Each named move below is a turn or a mirror, shown by a few rows before and after it. Which moves, in which order, take the first row of each later pair to the second? The first pair is answered.
move rit:
[  8  10  22  22   8   6   8  -5  17  -1   9  18   4 -39 -15  -6  -8  25
 -24  -4  16  -2  -5   4 -10   2  -7  11  -3 -30  30   6  -9  -4  17  20
   6  13] |-> [ 10   4  10   7   6  11  13  -6  21  -5  11   7  -3 -29 -16 -12   0  30
 -15  -5  14  -2 -18   7  -3   9 -13  10  -8 -25  38   5  -8  14  22  20
   6  13]
[-10  13  -4  18   3  -3 -33   2  -8   4 -12 -13  11   9   2  19  -9  -6
 -15   8 -18   2  -6   7  -1   8   6   7   1  -1 -18  -1  -3  -8  -8  -4
  -2 -20] |-> [ -8   7 -13   6   1   3 -27   0  -3   1  -8 -28   2  18   4  14  -2   2
 -10   7 -21  -1 -21  11  10  17   0   9  -1   7 -13  -2  -5  11  -5  -2
  -2 -20]
[ 22  10   2  -6   9  21 -11   3  -6 -36   2   1 -10   7 -18 -12 -28 -25
 -20 -24  26   2  -5 -11   2 -10 -11   3  -8  13  16 -11 -16   4  12 -12
 -15  17] |-> [ 26  12   6  -2  11  21 -11   1  -5 -32   0   5  -8   5 -21 -12 -31 -26
 -23 -24  26   2  -2 -13  -2 -14  -8   2  -4   9  13 -12 -12   0  12 -10
 -16  20]
move daf:
[ -5 -11 -14  11   6 -18  -3  16 -24  12  -4 -14 -14   9   9   4  -4  -3
  18  15 -28   6   5  24  28  -1  20   4  -6   9 -20   0   7  -2 -10   6
  27 -13] |-> [ -4  -8 -17  15   6 -16  -3  17 -24  12  -4 -14 -15  12   8   5  -4  -3
  16  14 -25   4   7  27  28   1  22   3  -7  12 -18  -2  10  -1 -10   0
  27 -16]
[-13   5   0   0  -4  24 -54 -24  -2  -5  -4   5  -2   2  15 -24 -16 -14
  -6 -16  17  -2   3   8 -15  -2   2  10   1 -11  -2  -3  -1 -18  -5   7
   4   0] |-> [ -3  -9   7  -8   4  19 -37 -24  -5   6   4  15 -12  -6   9 -29   2 -11
  -1  -8   5  -6  -3 -10  -9  -3   6   7   3 -22 -20   3  -1 -33  -6  19
  -3   9]
[  8   6  -2 -14  -1  12   7 -10  13  -7   0   7 -13 -14 -10 -11   0   2
   3   2  12  -9  -4 -12  -9   0  -4  -3 -11  -3  16  14  -5   3   8   6
  -2   7] |-> [  6  12  -4 -13  -2  14   5 -13  14 -11  -3   3  -9 -13 -10 -10  -5   3
   1  -1  15  -9  -1  -7  -9  -3  -6  -3 -15  -1  21  13  -6   8  11   0
   1   4]
[ 10  23   7  10   2  16 -11  -3  14 -19 -16  27  -1 -25 -13  -8   0   8
 -11 -13  14 -10  13  -5 -16  -9   1   3  -4  -6  25  28 -21   2  11  15
  13  -4] |-> [ 14  16  16   6   7  12  -2  -4  13 -14  -9  33  -5 -30 -14 -12  12   6
  -4  -7   8 -10  11 -15 -13 -10   1  -1  -1 -11  15  30 -21  -8  12  21
   9   4]
move bog:
[-13  -5  -1   9   6  -2  -4 -12   4  -4  -6  10   4   8  -8  14  -8 -14
  17  -7  18   0   7  -9   8   1  -1  -4   5  -3  -4   1  18   3  12 -15
  -9  -3] |-> [-11   1  -9  -2   2   5  -2 -18  17 -11   4   4  -2   5 -10   8   8  -5
   6 -11   7 -10  -9  -4   2   6 -15   7  -4   0  10  17   8  17  14   5
  -3   2]
[ -5  21 -20  -1 -13  10 -14 -10   6  -9   4  -8  -4  -2  -1  -1   6  16
 -21 -13   0 -11  -8   7  -8   1  -5   5 -12  -2   8  13  -5   1  -7  -2
  15   6] |-> [ -8  11 -12  13 -13  -2 -18  -3 -15   1  -9   2   9   3  -1   6 -12   8
  -7 -11  16   3  10   4   0 -12  15  -7   3  -7  -8  -8  10 -19  -9 -24
   9  -3]
[ -6   3  13   9   4 -16 -12  -9 -10  16  -4   1   1   4   5  13   1  -3
  -9   0   7  -2  10   5  -7  -3  13 -12 -10  -1  -1   1   6 -19  -4   0
  23   0] |-> [ -4   7   6   3   0 -11 -13 -15   1  11   1  -3  -4   2   6   7   8   1
 -19   0   1  -9   1   6  -9   1   2  -9 -16  -1   9  16  -1  -7  -4  15
  27   5]
move kopi:
[  1  31   1  20 -22   5 -22  -3  26 -12  -6  10  13 -13 -21   2 -17 -19
 -13 -17  -1 -16   1  -9   2  -3  -4   7 -25   7  15  20  -4  23   0   1
  23  -1] |-> [  9  -5  11 -10  -3  -5  13  -2  22  13  15  10 -11  -2 -23  -4  18 -14
  12  -2 -21 -20 -22 -31  25  -1   3   1 -16   1 -16  18   3  15  -4  20
   8  21]
[ -4  -8   6  -5   3 -12   7  -2  -5   2  -6  14 -10 -29 -21   3   6  -9
  19  13  11   5   5 -21 -10   2   6 -14 -12  -2  -7   2  13  -8   8 -15
   2   2] |-> [ -5   1   1   1  -1  -5  -4  -1  -8  -5 -12  14  -3 -33 -19   5  -2 -12
  12   8  17   5  10 -12 -15  -2   2 -12 -15   2   3   5   7  -7   7 -20
   7  -4]
[-10   0  -8 -13   6   0  -1   1  -2  -2  -5  -1   2  -8  -3  -3  -8   0
  -4  -2  -2 -15  -7  -3  -1   4 -10   0  -3  -2  11   0 -15  14  14   0
  -1   2] |-> [ -8  -4  -4 -13   9   0   1   2  -2   0  -2   1   0  -7  -5  -5  -2   1
   0  -1  -6 -13 -11  -6   2   4 -12  -4  -2  -4   7  -3 -14  14  15  -2
  -4   3]
[ 16 -10  19   2 -14   3   7  -6  17   0  -4  37  -5 -31 -17 -17 -24   2
  30 -22  42  -3  21  -4   6 -13   3  15  -6   5  22   1   8 -18  24 -20
   1   2] |-> [ 20 -22  23  -8  -8   3  18  -6  15  10   1  38 -11 -28 -19 -21 -12   3
  38 -17  36  -4  12 -13  16 -11   4  12  -4   3  12   3  11 -21  23 -16
  -3   7]
move Lare:
[  4 -22   6  -7   5  -2   9   2  -4  14   6  -9  -4  13   3   6  10 -10
  19   3 -18  -1  -6   2  18   3  11  -5  10   2 -21  -5  18 -10   6   1
 -11   1] |-> [ 12 -20  16  -6   6   0  12   4  -1  16   4   2  -6   1  -4   4   9 -12
  24   2  -8  -3   0  -6  15  -3  15  -4  11   1 -21  -1  19 -19  11   0
 -12   7]
[ 10  20 -11   7   4  -2 -17 -16   0 -18   3   5   0  -2 -15   0   2   5
   2   8  11 -10  20 -11  -3 -19  -1   4  13  13  13   6 -17 -10   9  -4
  -4   3] |-> [  4  22 -20   8   3  -3 -18 -15  -4 -17   1 -14   3  17  -1   8   4   9
  -3   7   0  -6  17  -2   3 -13   2  10  15  20  11   0 -13   2   2  -4
  -1   0]
[-13  -7   3   9   1  -3  -7   6   0   4  -3  -5   5   4   3   2  -5   4
  -1   0  -1   1   4  -2   4  13   0  -4  10  -3   0   1   2   6   5  -9
  -4  -5] |-> [ -7 -11   7   2   2   1  -1   3   4   1  -7  -1   2  -5  -7  -4  -5   8
   5  -2   5   0   1  -6   5  10   0  -6   6  -1   3   3   1   6   9 -10
  -5  -1]
[-12  -1  -9  -8  -9  12   4   8  15  -5  -3 -25   5   5 -11  -9  -3   5
 -14  -6   2  -7 -13  -8  -7   7 -18   4 -15  14   7  10 -11  21  12   0
   7 -10] |-> [ -9   6  12  14  -7   3  -5  11  12   3  -3  -2  10 -16 -11  -3  -6  -4
 -25  -2  10  -6   3 -14 -22  -3  -8   0 -13   0  -2  14 -15 -13   5   2
  11  -8]
Then:
Each pair is 2 to 3 moves apart.
[ 11 -15   8  -5  15  -3  17   4 -20  -1  -6   0  -5  -2 -12   2  -1  -4
  20  -1  24  14   5 -16  16  -4   8 -17   5   0  -7  -8  14  -7  10 -16
  -9   2] |-> [  0  13 -18  -8   0   8   0  -1   1 -26  -3 -27   1   8   2   0  -2   3
 -10 -14  12   3 -10   7   4  10 -12   5  -9  13  19   6  -2  27   3   1
   6  -3]  kopi Lare bog
[ 10  -1   5 -16  -6  26  -6  14 -14 -18 -43  23   2 -11  -7 -13  -6   4
  34 -13  23   7  25 -12   2  -8   1  -4   7  25  34  14  -4  -9  14  -2
  -1   6] |-> [  3  17   0 -15 -11  26 -16  11   4 -25 -28  13   2  -9   7 -10   8   7
   4 -14   4  -6  15  -5 -15   3 -17   9  -4  26  43  33 -21  -8   3  26
   7  15]  Lare bog Lare
[ 27 -21  -1 -11  20  20  -3  -4  -8   2  -1  13 -16 -26 -10  -9  19   0
  18  -5   2 -12 -10  -8 -37  -4 -20 -15  20  11  -2  -3 -17 -24  -4  11
  -3  13] |-> [ 15 -19 -11  -2  16   7 -10  -3 -12  11   8  -7 -11  -5  11   1  26  -3
   4  -2 -22 -10 -12   2 -34   0 -19  -7  25  11 -14  -9 -17 -25 -21  23
  -4  15]  kopi Lare daf
[ -3 -12   6  -9   7  -1  14  15 -11  12   1   7 -14   0   0   0   9  -5
   8  -1  -6   3   2 -10  15  -4   6 -17  -1 -10  -7   1  -1 -19 -10  12
  10   6] |-> [-12 -12 -11  -8  -1  -2   3  19 -16   8  -1 -15 -10  18  10   2   3  -5
   3  -4  -9   9  -3   7  22   2   1 -12   3   3   1  -9   3   4 -11   3
  11  -6]  Lare daf kopi
[  8   5   1  -6   1  11 -16   5   3 -10  -3  10  10 -18  -5 -11 -10   9
  -2   3  25  -6 -11   8 -16  -5 -13  -1 -19  12  34  -4  -8  29   6 -21
  16 -12] |-> [  5  -4  -5 -17   5  11  -7   5   2  -3  -1  -1   5  -5  -7 -16  -4  11
  12   7  20   1 -20   8  -3   2 -10   1 -16  16  29 -13   1  40   6 -24
   8  -7]  kopi daf
[ -5 -10 -10 -11   6 -12  -1   3 -11  -1   1 -27  -1  17   5   0  -1  -2
   9   3  -3   8  -5   6  13   2   3  -5   5   4  -2 -18  14  18   3 -14
   6  -7] |-> [ 13 -16  16  -9  15 -13   8   1 -10   6   3   5  -6 -11 -11  -7   4  -6
  13  11   7   1   5 -16   2 -10   9 -14   6 -10 -12  -4  12 -10   9  -5
   7   4]  daf Lare
[  7  -1  -1  10   4   0   0   0   1  -4  10  -5 -12  -7  -1  -9   2  -5
   1 -12  12  -9 -15  -2  -4  18 -13   9  -6   0  11  18  -9  13  -7   9
  15   4] |-> [ -2  -5  -1  26   2  -9  -8   4 -15   4   4 -10   4   7  10   3 -10 -15
   8  -7  13   6  -1   2   3  16   1   4   8   0  -4  -1   1   6 -17  -9
  11  -7]  rit Lare bog
